Named turns come first, each shown by rows before and after it. Which turns, in which order, take the first row of each pair that follows to the second? Write the first one first, as in the answered first pair.
zili (before -> after):
[-10  17  -3   0  -4  -1 -16   8  -8   8  -1 -15  19   2  -5 -10  22  10
 -11] -> [ -4   9   5   0  -6 -12 -19   7  -4   5  -6 -17  17  -8 -12 -16  10  11
 -10]
[-10   9   9  -4   4   0  -6  -8   2 -19  -3  19  11   0 -10   2   2 -13
  13] -> [-13  10   7  -6   6   0  -7  -8   0 -18   0  15  12   2  -7   2   4 -12
  13]
[ 14 -21  -5   4   4  -5  23   6  -1   7  -8  -6 -20  -2   3  -1  -4   0
 -16] -> [  8 -14 -10   4   6   5  26   7  -5  11  -5  -7 -20   9  11   4   5   1
 -15]
kub (before -> after):
[ -2   8  -6 -12  14   2  -9   2   9  23  -7 -34  13  13  28   8   4  22
   4] -> [ -4  -6 -14 -10  26  16  21  -3   8  -2  14  -7   5  14  28  29  10  -1
   7]
[ -6   6  15  -7  10  -6 -19  -8   0   2   3  -6   7   0  -3   1  -4  -4
   9] -> [ -5  -1  13  -4  14   0  -6  -7   2  -8  12   3   3   0  -5   8  -1 -11
  10]
[ 18  -6  11   1   2  11   8  -7   9 -11   7   7   4  -8  17   7   1 -12
  -7] -> [ 23   2  13   4 -10   5   0  -4   6  -6 -14   5   0  -9  13   1   3  -4
 -11]
rina (before -> after):
[ 13   1  -2   8 -17  10   2  11  -7 -17 -16  27  -9   1 -17   9   5  -3
  -3] -> [ 10  -3   1   5 -13  11   2   8  -5 -21  -9  29  -4  -2 -21  10   6  -9
  -1]
[  4   3   8   4  -6  -9 -17   4  -2  18 -18 -20   3   4   3  -8  -1  17
  -2] -> [  3   8  -1   8  -7   6  -7   6 -11  18 -18 -12  -3  14   9   3  11  17
  -3]
[ -3  12   0   1  -4   2  -9   2  -7  19  -8 -18   4   7   8 -10   0  18
   0] -> [ -6  17  -5   4  -1  12  -1   3 -13  14  -4  -9   2  13  12  -1   9  16
   0]
[-1  5  4  3 -4 -6  2 -1 -6 -2  4 13 -5 -2 -6  5  1 -6  7] -> [ -2   3   7   3  -3 -12   0  -1  -4  -4   4  12  -2  -5  -7   2  -1  -5
   6]

Each pair is 2 to 3 turns apart.
[-27  -2  15   2  22   0   2  -5  -4   6  16   5   1   8   8  -5   9   1
   0] -> [-26   5  21   1   8  -6 -12  -4  -5  15  -2  -1   4   9   4 -13   8  12
  -4]	kub then kub then kub
[-11  27  -4  -5  15   9  -7  -4   2  -6  11  -5  -1  27   4  -5   6  20
   7] -> [ -2  27  -5   2   3  12   0  -3  -3 -17  -4  17 -11  24  -1   0  14  13
   6]	kub then kub
[ -5 -14   4 -15 -13 -10 -34  -7   9   7  -6 -12   1  -9  -6 -26  -3  11
   1] -> [ -3 -36  -9 -15   7   2   4 -12  11 -15  24   6 -11  -9  -2   0  -2 -12
   2]	kub then rina then kub
[ -9  20  -4   7  -2  12 -12   5  -5   9  -1  -7   4  12  11  -4  12  12
   2] -> [-17  10  -2   2  15   9  -7  -1   1  -2  21  -4   8   6  10   1   6  -4
  11]	kub then rina
[  5 -18  -4   3   5  -1  22   1   2 -14  11  13  -9  -5  -5   9  -2 -17
  -5] -> [  6   3  -5   7 -12  -4  -3   8  -7  19 -14 -18  -3   7   6 -10   3  16
 -16]	kub then kub then rina
[ -4  -1  -4  -6  -4  -4  -6  -6   0  21 -17 -18   0   9  14 -11  -6   8
 -11] -> [ -8  -2 -16  -6   7  10  12  -7  -6  13  -1  -6  -3  19  20   4   2   1
 -10]	rina then kub
[  3 -13   3 -10   6 -14  -4   1  16   1  10 -12  -1  -4  -4  -3 -12  -4
   3] -> [ 2 -5 -8 -4  9  9 11  3  2 -8 16 10 -3 12  4 14  5 -9  4]	kub then zili then zili
[-20  -6  -5  -9  11  -7 -19  11   1  20   6 -28  18  -1   9 -10 -11  17
   2] -> [-11 -14  -3  -6   1 -14 -17  13   3  22  -6 -27   8  -8   3 -13 -16  20
  -2]	rina then rina then zili
[-10  -9  11  -4  11  -7   6   4  14 -23   8  21  -2 -19 -16   8 -11 -19
   5] -> [-13   6  15  -7   1 -20 -21   6  15   9  -8 -20   5 -14  -7 -13 -18  10
  -5]	kub then rina then kub
[ 25  -2   7   2 -13  -3   0  -7  -6 -17 -14  15   4 -13 -17   2   3  -1
  -9] -> [  6   1  11  -6   5   1  -7 -14  -1 -23  11  11  21  -9 -14   4   3 -10
   5]	zili then rina then rina
[ -7  -7 -13   1  20  16  15   8  -2  -6  27  15  -6   6  -2  14  -1 -10
   5] -> [  6   5  -5   6  -5  11   2  10  -7 -13  -3  37 -10   0 -17  12   5 -10
   4]	kub then rina
[  1 -21  -1  -3   3 -15  11  -2  12  -7  12  12  -1 -16 -16  -6 -13 -13
  -3] -> [-10  -1 -17   2   9  13  22  -2  -1  -7  17  16   3   8   3   7   7  -9
  -1]	zili then zili
[ -4  19   2  -6 -17  -1 -23   4  -4 -20 -21  19  -7   3  -9   0   7   6
   0] -> [-16  27  -6 -12  -6   7 -25   6  -8  -1 -10 -10   0  14   9  -1   6  20
  -4]	kub then rina then rina
[ 17  -3   8  -2 -15  -9  -2  11   8 -10 -21  21  -8 -17 -13   2   0  -7
  -6] -> [ -6  28  -4  -2  -6  19  -8  10  -7   2 -10  10  11  12  10  10  22   7
   0]	zili then kub then rina
[  6  -6   3   6  -3   3  12  -1   2 -15   1  22  -9  -4  -7  10   0 -17
  -5] -> [ -1  -8   6   1   6   0   6  -5   7 -20  11  16   2  -4  -6   8  -3 -21
   2]	rina then zili then rina
[ 11   5   0   4   2   8  12  -9  -3 -20  -6  10 -11  13  -3   2  -1 -12
  -4] -> [ 13  -2  10   0  -2  -8   0 -11   6 -16  -9  -4  -9   2 -11  -9 -15  -8
  -2]	rina then rina then rina
[ -1 -19   6 -12   9 -28 -12  -4  19 -10  20  -8  11 -21 -11 -10 -19  -9
   0] -> [ 10  -9  -5   1  -3   0  17  -1  -1 -28   8  39  -4 -10 -10  14   6 -20
  -3]	kub then zili
[ 18 -11  -8   4  -5   2  25   4  -6  -1  -9  22 -23  -6  -2   8   3  -8
 -11] -> [ 19  -3   7   0 -17 -16  -4   3  -1   6 -25  10 -12 -16 -13  -9  -3   0
  -8]	rina then rina then kub
[  0  -4  14  -4  -2   1   9  -9   1 -26  12  14   5 -20  -9   2 -11 -14
  14] -> [ -4   7  22  -7 -11  -9 -15  -6   4  -6  -3 -10  13 -18  -9 -14 -16   3
   9]	kub then kub
[-19  -2  14 -22   4 -10 -11   2  14  -8  -7 -15  22  -2  10  -7 -10 -19
 -10] -> [-11   9  -2 -13 -10   7   5  11  -4   6 -24 -13  11  16  23  -2   9  -4
 -22]	rina then rina then rina
[  7  -8   4  -3   3 -16   4   5  21   2   4 -10  -3  -5  -6   1 -25  -2
  -3] -> [ 13  -8   4   2  -7 -13   9   8  16  -1  -6   4 -11  -5 -11   2 -19  -4
  -5]	kub then kub
[ -8  13  -4   2   2   9  -9   4  -6   5 -13 -17  14  16  17   7   2  16
   7] -> [-10 -11  -3  -5  23   2   5  -1   9 -10  13 -16  13   2  11  11 -13  -3
   9]	zili then kub
[  0 -22  -1  -3  14 -12  15  -7  13  -5  24   1   3 -15  -5  -3  -8 -18
   1] -> [ -2 -13   3  -5   7 -20  -8  -5  16  14  12 -22  11 -15  -5 -18 -11  -3
   0]	kub then kub then kub
[ 11 -13  -5  10  -7  -1  21   5  -4   8  -5   1 -21  -1   0   2  -1  -2
 -13] -> [  5 -14  -5   8   2   3  24   1  -1  -8  11  10 -15  -2  -2   8   0 -14
  -4]	rina then rina
[-13  -3  -6 -16   7   1 -10 -10   9  -2  14 -21   7   3   2   2  -4  -8
  10] -> [ -3   8   0 -13 -14  -8 -25  -7   4   2 -13 -16   1   1  -6  -5   1   2
   6]	kub then kub then kub
[-16  -1   7   0  -1   1 -15 -11   5   3  11  -6   7   4   1   1  -8  10
   2] -> [ -6   8  11   5 -14  -2 -19 -10   0   5  -7   5   1   3  -3  -1  -4  13
   0]	kub then kub then kub
[-2 -2 -7 -1 -4  8 25 10  0 -1 -3 19 -7  8  1 19  8 -7  1] -> [ -4 -11   8  -8   3 -11  11   4  15 -10   8  13   4  -7 -12  10  -9 -17
  11]	rina then rina
[ -2  -5  13   1   6 -14  -3  -8   2 -14   3   9   4 -19 -12   1  -3 -10
  10] -> [ -1  -9  12   1   9 -22  -5  -9   6  -2   7  -8   4 -19  -7  -8  -8  -3
   8]	rina then kub
[ -9   4 -11   6   6  15   1   2 -14 -14  14   9  15  17   2  15  16  -6
   7] -> [ -3  13   6   3 -14  -6 -31   3  -8 -10 -13   5  21   4 -14  -4   6   4
   9]	rina then kub then kub
[ -8  13   2   3  -5   8 -13   8  -8  18 -10 -10   1   9   7   1   5  16
  -5] -> [ -5   0  -4   5   6  19  10   7 -10  -3   8  12  -5  11   6  19  10  -2
  -1]	kub then kub
[-14 -15   3 -12   1  -6 -10 -11   2 -29  13  24  -4 -24 -23   2   8 -33
   9] -> [-17  -2  12 -16  -7 -21 -41  -8   6  -2  -2 -13   7 -22 -19 -21  -2  -9
   7]	kub then kub
[  3   3  13  -6  -6  -3 -12  -7   1  -8  -3   1   7  -3 -16 -13  -4   0
  10] -> [  1   0  10  -7  -5  -6 -11  -8   1   1  -1 -12   6  -2 -13 -19  -7   5
   6]	kub then rina
[ 11 -22   6  15   8  -8   2   2  23 -13  -6  31  11 -12  -9  -7   7  -3
  12] -> [  1 -18   9   8  13 -17 -13   0  27   5   1  -1  24 -11  -1 -19  -2  10
  13]	kub then kub
[ 11  -3  -3   1 -16  -6   1   3   2  11 -17  -2 -12  -4   2  -5  -4   9
  -6] -> [ 12 -11  -7   2 -10   1  15   4   0  -1  -7  13 -17  -5   2   5  -3  -2
  -1]	kub then kub then kub
[  5 -18 -12 -15  14  -5  19  -2   6   3   0   6   2  -9  -5 -15 -25 -20
   9] -> [ -4  -7 -21 -15  22  10  22  -2   0   7  10   2  10   6   8  -7 -13 -17
  12]	zili then zili then zili
